(in the rows, 128 means zero)
Each path below is one point turned by a fixed rotation once a step. After each direction that follows a path, write how fast that rotation turns it, in degrees each step (0 if it stays still).
Each turn is a multiple of 5 degrees from 10 to 175, or 0.
Each row of a path follows its step; steps can be skipped.
path 1
step 0: [122 126 135 145 124 127 126 124 127 130 127 118 125 131 124 142 127 117
 125 122 127 138 130 124 131 121 127 129 136 119 128]
step 1: [120 125 128 125 136 126 125 133 119 126 138 116 131 123 125 139 120 121
 121 121 123 131 137 130 123 131 129 132 127 117 129]
step 2: [111 122 130 129 141 130 120 125 124 128 130 123 130 125 129 129 121 129
 136 134 131 129 136 134 139 133 127 127 140 122 131]
step 3: [116 129 128 135 130 132 127 120 124 119 123 126 130 119 127 135 135 127
 128 125 139 116 143 126 130 125 124 128 132 124 120]
step 4: [121 129 143 135 134 130 134 134 123 130 121 131 131 123 129 128 122 128
 116 126 139 121 129 134 127 131 131 126 128 114 122]
step 5: [125 138 133 140 131 131 123 126 116 126 120 131 131 137 128 126 120 120
 123 132 124 120 131 124 129 140 129 134 134 122 130]
step 6: [134 126 132 139 130 130 121 121 118 118 128 133 129 121 138 133 122 125
 121 114 128 130 131 132 130 135 124 132 138 130 128]
step 7: [126 127 143 134 128 127 120 124 130 128 131 133 129 131 133 139 120 118
 130 120 137 136 133 124 130 120 134 132 132 119 132]
step 8: [118 133 136 121 136 119 124 129 123 122 133 118 136 132 132 133 127 115
 126 121 127 131 130 122 123 129 121 132 135 121 120]
step 9: [119 119 126 132 137 125 128 131 119 132 130 123 133 121 130 136 118 120
 137 127 130 124 122 127 133 129 126 123 145 124 123]
step 10: [117 129 123 138 129 129 129 129 128 126 117 128 129 116 122 136 129 115
 132 126 128 129 142 128 130 125 123 125 134 119 130]
step 11: [114 126 137 136 131 128 129 131 120 122 124 125 128 120 122 135 123 136
 121 127 130 135 133 129 119 137 128 128 127 116 124]
Speeds:
[129 129 131 128 129 128 129 128 130 132 128 130 128 128 127 126 122 128
 131 131 130 130 128 130 133 127 132 123 130 127 131]  145
path 2
step 0: [108 128 131 127 129 128 118 132 120 123 127 133 127 131 132 126 122 123
 125 129 127 130 123 139 137 125 128 126 126 131 122]
step 1: [122 129 128 120 127 121 122 136 124 130 121 134 134 120 122 134 123 132
 133 121 135 125 134 128 135 117 123 119 126 129 124]
step 2: [132 135 118 117 130 127 118 131 139 130 121 130 120 129 129 129 124 132
 130 134 128 130 139 132 135 121 131 129 120 124 129]
step 3: [122 131 125 130 130 125 117 127 129 124 117 135 131 132 131 119 123 125
 129 123 117 134 126 127 137 126 136 138 124 133 132]
step 4: [123 131 126 124 116 118 124 132 111 133 121 134 131 128 121 128 136 125
 127 128 125 131 130 126 138 126 126 134 125 129 123]
step 5: [124 133 128 121 129 130 121 136 122 134 125 137 124 128 130 129 122 121
 121 136 133 125 133 140 125 123 121 133 117 125 123]
step 6: [121 125 125 117 137 129 114 130 132 129 119 133 137 123 128 121 127 128
 126 117 126 124 130 137 125 123 132 125 125 130 127]
step 7: [130 126 115 115 120 128 116 122 127 130 123 129 125 124 122 131 132 128
 134 124 125 137 124 126 136 124 129 125 122 128 125]
step 8: [125 133 118 124 126 129 125 130 128 126 124 137 123 132 126 132 117 115
 123 133 125 129 127 123 135 122 126 138 125 138 127]
step 9: [122 127 124 127 130 126 127 139 119 132 124 134 135 126 120 117 129 121
 123 130 124 131 137 136 132 121 136 130 134 136 125]
step 10: [131 131 127 121 129 130 124 132 119 136 120 138 120 118 121 120 129 132
 135 129 125 132 129 136 126 128 123 124 117 129 123]
step 11: [122 138 120 114 128 127 123 127 134 127 119 133 121 131 129 126 124 126
 124 124 118 116 123 132 126 131 125 128 124 131 122]
Speeds:
[126 129 128 127 126 126 128 129 126 125 126 126 127 130 129 133 129 127
 129 130 123 129 120 128 128 128 127 130 132 128 130]  90
[129 129 134 128 128 127 131 130 123 129 126 127 125 128 127 122 130 126
 126 129 125 126 128 128 126 130 129 131 125 126 127]  65
[125 128 132 127 131 129 126 123 124 125 126 127 132 126 126 124 130 129
 130 127 130 133 128 129 130 129 128 126 130 130 130]  120
[129 133 131 127 122 127 127 125 129 130 130 127 127 122 125 131 127 127
 130 128 127 128 131 126 127 128 124 128 127 129 127]  120
path 3
step 0: [127 127 121 125 134 129 127 137 124 120 128 122 115 130 146 125 132 124
 134 122 115 132 127 135 118 118 132 121 124 127 139]
step 1: [132 131 125 117 137 135 128 136 128 126 133 120 127 119 138 138 127 135
 119 126 109 140 121 128 124 124 124 129 131 123 130]
step 2: [124 126 126 120 129 135 131 137 133 129 125 128 133 112 128 128 126 136
 130 136 107 129 142 131 131 128 120 131 135 131 132]
step 3: [118 131 125 130 125 138 134 130 120 111 122 127 126 127 121 119 127 129
 121 128 117 132 144 135 127 133 115 125 131 130 133]
step 4: [117 129 129 128 134 129 134 127 125 122 136 126 132 135 118 120 129 128
 125 121 118 137 131 140 112 136 131 135 135 123 139]
step 5: [128 136 138 137 136 138 131 128 132 131 126 134 125 127 135 125 133 136
 127 127 117 125 127 137 110 133 137 136 128 132 140]
step 6: [123 137 129 130 135 130 137 142 119 127 119 129 121 126 144 122 124 132
 122 125 120 117 123 131 129 124 134 134 136 127 138]
step 7: [116 141 119 120 130 124 121 147 126 128 129 119 122 128 138 134 126 124
 125 129 119 124 129 136 119 122 122 129 130 126 131]
step 8: [128 136 125 123 121 137 130 137 131 131 132 126 123 127 136 134 122 129
 133 127 113 143 127 139 126 132 112 136 128 126 126]
step 9: [121 127 132 131 128 132 133 131 130 128 128 125 131 125 130 118 135 133
 139 124 104 132 128 134 135 135 116 121 136 125 131]
step 10: [134 129 127 133 132 128 130 128 125 116 123 116 128 130 126 126 135 127
 123 120 108 129 140 142 129 134 134 121 130 129 136]
step 11: [126 125 122 127 131 135 133 129 115 122 134 128 135 134 132 131 127 134
 121 130 110 134 130 137 113 125 143 131 131 135 131]
Speeds:
[130 130 126 129 129 127 129 130 132 128 130 134 128 131 131 129 128 123
 128 128 124 129 128 128 130 128 129 122 128 126 124]  40
[126 126 126 129 130 128 125 131 124 126 131 129 129 133 128 127 126 126
 131 129 131 134 129 130 124 125 126 129 125 129 126]  95
[124 127 129 128 130 129 131 128 123 127 131 128 131 130 128 127 126 131
 125 127 128 129 121 125 131 128 126 126 132 127 126]  140
[128 128 126 123 128 123 127 127 127 123 128 125 126 130 126 130 131 125
 124 124 127 125 127 128 125 129 128 129 127 125 126]  110
[127 128 129 127 129 130 122 125 126 130 127 131 126 131 121 127 127 127
 129 125 124 129 129 128 132 130 127 129 129 129 129]  60
